(in the rows, 128 means zero)
D: a few groups of rows, each row roughly a mix of its group's hidden directions:
D (120 x 10):
[[122  90 104 103  87 149 140 124  91 138]
 [172 144 137 175 161 138 123 127 132 154]
 [ 89 133 141 149  82 141 113 136  88 115]
 [129 144  92 134 130 146 134 127 154 190]
 [113 156 164 105 149  91 135 147 114 163]
 [103  84 121 129 125  95 155 144 130  87]
 [121 121 106 125 135 127  84  85 111  87]
 [130 166 144 127 153 107 119 139 175  93]
 [144  95 132 148 170 126 134 117 158 171]
 [155 148 161  98 123 113 133 148 143  79]
 [180 163 117 125 139 133 152 138 149 161]
 [125 160 105 156 114 161 132 133  79 148]
 [101 123 112 143 108 119 111 117  64 116]
 [187  92 154 109 119 131 137 136 141 115]
 [122 115 178 125 139 113 139 182 112 120]
 [136 136 136 160 141 133 168 164 174 137]
 [139 128 117  90  98  99 126 102  88 102]
 [106 108 141 147 145 160 146 134 145 183]
 [145 134 106 134 129 139 141 111  68 166]
 [ 91  97 175 124 144 124 126 143 161 111]
 [159 120  87 137  95 141 126 105 171 125]
 [140 115  91 140 113 149 109  82 164 142]
 [107 114 147 119 113 113 106 136 180  87]
 [139 103  84 135 129 175  91 133 133 137]
 [114 117 125 115 135 137  71  96  94 111]
 [149 135 116  81  91 132 138 133  94  97]
 [122 162 162  92 132  94 135 139 105 158]
 [133 138 171 143 140 124 101 182 148 132]
 [152 129 129 172 107  95 160 154 149 114]
 [153 142  75 146 145 141 116 137 114 168]
 [164 158 146  91 126 140 103 146 164 113]
 [171 141 144 101 153 149 164 147 138 154]
 [133 128 121 138 143 169 140 135 153 187]
 [101 132 124 165 114 137  81 113  98 153]
 [109 112 182 145 144  95 152 135 113 107]
 [140 141  97 127 125 151 144  83  95 164]
 [133 160 175 128 157 157 130 135 103 157]
 [133 145 158  95 161 172 113 155 135 120]
 [160 118  82 125  86 146 123 120 143 100]
 [170 133  85 135 104 140 115 103 143 160]
 [134 118 137 133 139 102 145 155 192 110]
 [128 137 164 121 143 122 141 169  78 109]
 [134  83 168 154 126 136 137 160 125  98]
 [135  89 116 138 114 160  95  81 134 130]
 [136 142 147 155 150 130 125 165 161  83]
 [121 153 116  95  93 132 125 148 137  75]
 [129 148 162 122 156 133 148 120 188 125]
 [144 181 134 132 115  99 106 149 128  90]
 [135  98 166 110 158 146 151 161 152 145]
 [108 148 167 132 160 106 136 120 143 175]
 [ 61 105 122 137 122 111 112 108 123 144]
 [119 153 142 128 152 109 189 115 119 102]
 [113 109 177 140 135  95 156 140 122  93]
 [145 126 108 118 115 104 108  98 107  72]
 [ 79 109 119 120 139 127  98  85 103 130]
 [145 132 133 166 111  92 164 157 152 109]
 [132 104  83 125 120 166  99 140 165 126]
 [139 148  90 136 146 139 118 121  69 147]
 [108 141 102 156  99 115  95 107  86 119]
 [128 113 124 140 121 123  72  99  96  96]
 [147 135 101 127 100  98  91 103 101  99]
 [137 136 157 164 147 120 126 178 139 160]
 [133 106 113 108 101 126  82 135 171 104]
 [134 124 168  97 114 107 164 148 107  95]
 [128 128 142 128 131 154 160 152 143 189]
 [ 88 108 167 100 153 158 124 125 108 143]
 [120 132 178  96 136 131 161 166 122 115]
 [131 157 146 128 171 137 174 155 120 148]
 [173 103 176 136 104 133 126 135 102 117]
 [124 137 149 145 180 102 141 111 110 167]
 [123 169  84  99 119 131 121  95 149 142]
 [138 182 157 143 131 137  87 145 116 139]
 [137 181 101 122 139 133 145 126  81 139]
 [ 99 133 152 142 121 118 104 143 178  91]
 [ 98  71 137 130 122 139 108 144  92 136]
 [105 131 166 138 161 111 143 155  84 118]
 [147 142 140 137 135 150 158 171 160 165]
 [115 101 137 113 117 114 109  89  84  95]
 [103 143 126  77 103 109 136 132 108  89]
 [181 100 161 142 112 145 122 145 149 114]
 [104 115 133 104 144 167 110 110 112 177]
 [169 146 109  87 139 131 146 143 161 103]
 [124 103 191 118 127 139 129 147  94 118]
 [107 117 184 124 121 121 152 138 142  86]
 [136 123 116 143 141 170 133 129 151 187]
 [103 132 120 127 142 104 130  95  76 162]
 [ 98 109 121  83 136 103 134 128 172 108]
 [159 141  70 120 117 142 122 165 118 131]
 [128 135 117 136 112  78 137 123 127  70]
 [151 146  88 146 145 146 115 124 102 175]
 [142 149  70 126 128 137 108  97 121 160]
 [110 148 167 119 141 100 156 153  92 108]
 [131 163 136 110 139  77 147 148 102 154]
 [101  89 112 114 108 123 127 119  80  99]
 [130 109  89 113  99  97 138 133 106  84]
 [161 139 136  71 121 152 115 140 103 111]
 [ 94 114 187 134 140 115 138  98 135 113]
 [124 134  86 139 113 138 142  93 165  91]
 [122 119 176 116 134 112 128 158  76 124]
 [ 88  92 133 136 108 119  81 135 130 101]
 [130  94 107 150 128 147 130 109  97 179]
 [142  87 127 172 129 147 106 120 159 155]
 [130  81 129 153 110 160 137 129 103 167]
 [159 113 143 159  81 157 104 138 120 112]
 [135 106 102 147 124 137 106  72 152 153]
 [172 117 165 141 108 146 137 163 117 154]
 [123 143 173 119 126  84 157 140  96 116]
 [131 117 172 117 165 144 166 156 125 145]
 [139 110  99 124  95 145 123 119 183 102]
 [116 148  69 137 140 126 121 101 161 146]
 [109 108  92 145 123 129 103  79 116 157]
 [153 159 137 123 134 168 103 114 125 176]
 [148 136 128 143 138 158 154 156 163 174]
 [146 157  88  98 104 157 112 128 154 148]
 [120 151 166 137 124  93 169 103 155 120]
 [192  89 133 137 129 142 128 121 134 148]
 [128 146  95 129  96 111 106 115  79 104]
 [133 103 136 126 118 141  99 168  76 145]
 [ 73 114 163 113 112 100 120 130 131 103]
 [126 119  82 133 112 132 129  74 157 141]]

which group is each row in? (one row of each group first):
[167 132  90 110  85 135 128 151 118 105]  P
[143 134 185 117 141 123 156 161 143 105]  J
[ 69 105 134 134 162 146 115 103 131 136]  Y
[141 180 121 168 118 114 100 138 109 147]  R

[110 111  86 141  90 106  96 109 131 104]  R
[128  83 125 122  78 136 111 113  93 129]  J
[130 164 144 105 126 121 155 183 111 113]  P
[131 104 133 154 158 125 137 109 103 184]  J
[149  90 121 169 102 161 105 128 145 142]  J
[112 118 109 119 160 119 127 129 195 129]  J
[148 146 130 142 131 140 163 167 165 163]  Y
[137  98 108 146 117 184 110 127 156 109]  P
[151 155 103 113 133 113 180 102 149 113]  R
[121 138 167 126 161 148 159 134  84 147]  R
[123 183 138 144 124 143  96  99 102 143]  R
[146 146  75 118 121 149 102 106 120 162]  P
